The rows below come in pairs that one turn or mirror swaps. Which row does each named row swap with?
fenas: [  4 -15   4  11 -16   6  -1   0 -24  19  10   0  -3]
kufor: [ -3   9 -10 -12   5 -11   3  -4  12  -3  -1  13  10]
zegi: [ -4  -4 -13 -20  -8   1   7   5   1   9  -9  20   0]
vub: [  9  -9  17  21  -5   9  -3  11  -4   8 -10 -23  -3]
Dil: [-1 14  0 -8  8 -2 -3  0 21 -5 -9 -1 13]
sola: [  3  14 -12  -1  -1 -17  -7   3 -15  -1  -1  19   4]
rese: [  3  13  -1  -2  10  -1  -3   0  21  -7 -11  -6  13]
Futu: [  1 -19  10  18  -9   2   6  11 -19  15  -1 -10 -12]
raku: [  2  12   7   0   7   3  -6   7  22  -6 -12 -13  10]
Runo: [ -2   6  -8 -16   0  -5  -1  -3   7  -5  -1  19  11]
Tatam: [  3  13   4  -5   6   0  -3   1  22  -7 -13  -8  15]
bipi: [  8  -6  17  19  -2   9  -1  14  -3   7 -13 -23  -3]
tet: [  1   4 -10 -13  -3  -4  -1 -10   0   5  10  17  13]
pem: [ -8   2  -4 -21   5  -2  -4  -8   0   6  -2  18   4]
zimem: [ -8   6 -10 -11  -4 -13  -4  -7   7  -6   2  19  -1]
Tuvo: [  7 -24  17  16  -6   1  -6   9 -19  11   1   2  -5]
Gorof: [  4 -18  13  12 -16   7   2  11 -24  13   1  -5 -10]
kadul: [  2  -1   1  -8   7 -11  -8  -3   6  -5  -1  23  15]
Sus: [  6   0  18  16  -1   9  -4  14   4   4 -12 -25   0]
konas: [  8  -5  20  16  -3   9  -3  12  -1   8 -13 -26  -2]
rav: [  2  15   3  -4  10   0  -3   4  21  -6 -13  -4  14]
Lat: [ -2 -19  -1  -5 -16   8   9  15 -17  20  -7   6 -10]
petep: [ -2 -15   7  14 -15  -2  -4   6 -20  12   1   0 -19]
Nuv: [  4   1   0  15 -10  -9  -6  10 -31   9  -1   5  -8]
kol: [ -5 -19  10   2  -7   9  -5   0 -24  19  -2  -1 -13]
lelit: [  6  -9  18  20  -7  10  -2  14  -8  12 -10 -21  -5]

Tuvo pairs with kadul
lelit pairs with Dil
Nuv pairs with sola
pem pairs with kol
Gorof pairs with Runo

The rows below come in pairs that one turn or mirror swaps. Which row does each named row swap with?
Y: [ 10  10   9   2  10  -8  -9  24 -11  -7 -13 -19  -3  -9  -9  -4 -12  -2
   4  24  12  -3  10  -7  10  -6  -2  -7   6   2 -12  -7  23]
F: [ -2 -13   3  -3  -3  -5  13 -14  13   3  -3   9  -4 -12  -9   3  -8   0
   0 -13   5  11 -18  -1   0  22 -19 -10 -15  -1  15  -2 -12]
E: [ -7   9   5  19  25  10  -2   7 -10  10  -1 -12  23  -4  -3   7   7  -4
  24  12 -12   2 -13  -4   5   2  -1  -2   8  -8  -1  10   2]
P: [  2 -17   2  -1  -7  -1  -2   7 -18  -4 -17   4   2   8  -1 -11  -9   6
  -4  -3  28  -3   8   1   0  -6  26  -8   7  14  -1   5  -4]
Z: [ -2   5  13 -13  19 -14  -1  15  -3  -3  -6 -13 -13   0  -8  -9 -14  -2
   8  29   4  -5  12 -17  -1  -5  15   9  -6   1 -17   4  10]
M: [ -2  -5  -4   9   5  14  -2   1  11  -7  19  29   8  12   5   9   7  10
  11 -14  -2   2  -8  -6  -8   1 -20   7   3  -1  11   3  -8]
R: [  6   2  -3  12  16   4   4  10  -3   2   2 -17  10  -3 -15  19  13  -1
  10  16 -28  -6 -20  -3  -2   9   7  23   8  -2   1  -4  -6]
G: [ -6   9  16   0   6  -6   0   0 -19   1  -4  -5  14   1  13  -3 -15  -4
  23   1  12   3   0  -2   4   1 -17 -20  11 -13  -5   9  15]
H: [  1 -10   3 -10   8 -18  11  -6   8   5 -16 -13 -12 -22 -19 -12 -14  -3
   3  10   9   5   0 -11  -3  17   7 -10 -21   3  -3   1  -1]
D: [  2   1   6   0   4 -18   7   1   3  -1 -17 -23 -11  -6 -14 -11  -6  14
   4  16   5   1  11 -29   4   6  17  -4 -18   9 -17   1  -4]
T: [ -1 -15 -19  -4   8   7  27   7  18  -6 -12 -15   2   5  -4 -11  -3   7
  -1  17  -9 -12   6  -9  -4   0  11   7  25  11 -14 -11   0]
K: [  0   0   2 -10  23 -12  -6  14  -2  -8   2  -6 -13  -5 -15 -13  -3  -2
  11  24  -4  -6  19 -20  -8  -8  17  10  -3   1 -17   1  13]
V: [ -9  -4   8  -3 -13   0   1  -9  11  -7   4   9   3   2   1  12   0   9
   2 -19  -9   9 -11  -3  10  17 -31  -5  -9  -4   6   4  -8]
X: [-15  -8  -5  -4   6  12  19   7   1   0   0   2  -7  11   8   3  -4  -3
  13   4  10  11 -11  -1  13  -1 -21  -5  34 -14  -6  -6  12]
C: [ -5  -3   3   1  -2  13   2   2  17  -5  11  23  13  15   9  12  -1  11
   3 -13  -5  -4 -12  -2  -6   7 -22  10   1   5  12   5 -14]
U: [ 13   1  -5  15  -7  14  -1  15  15 -12  -3   9  21   3   2  13   0  15
  -7  -7  -7 -10 -10   3  -4   4 -21   3   8  14   9  -9  -8]
L: [ 24  -7  -6   0  -6 -12  18   6   5 -12  -3 -12   2   4  -4   9  -2  18
  -7   3 -19 -17  -4  -8 -14   8   9  20   6  12  -1 -12 -14]
A: [  2 -22   2 -16 -20  -4  -6   6 -13 -16  -5  12  -3   5  -5   5  -5  -3
 -16 -10   3  -7   2  19   3   4   4   6  10   8   7   1   1]

U pairs with Y
V pairs with D
R pairs with E
M pairs with K

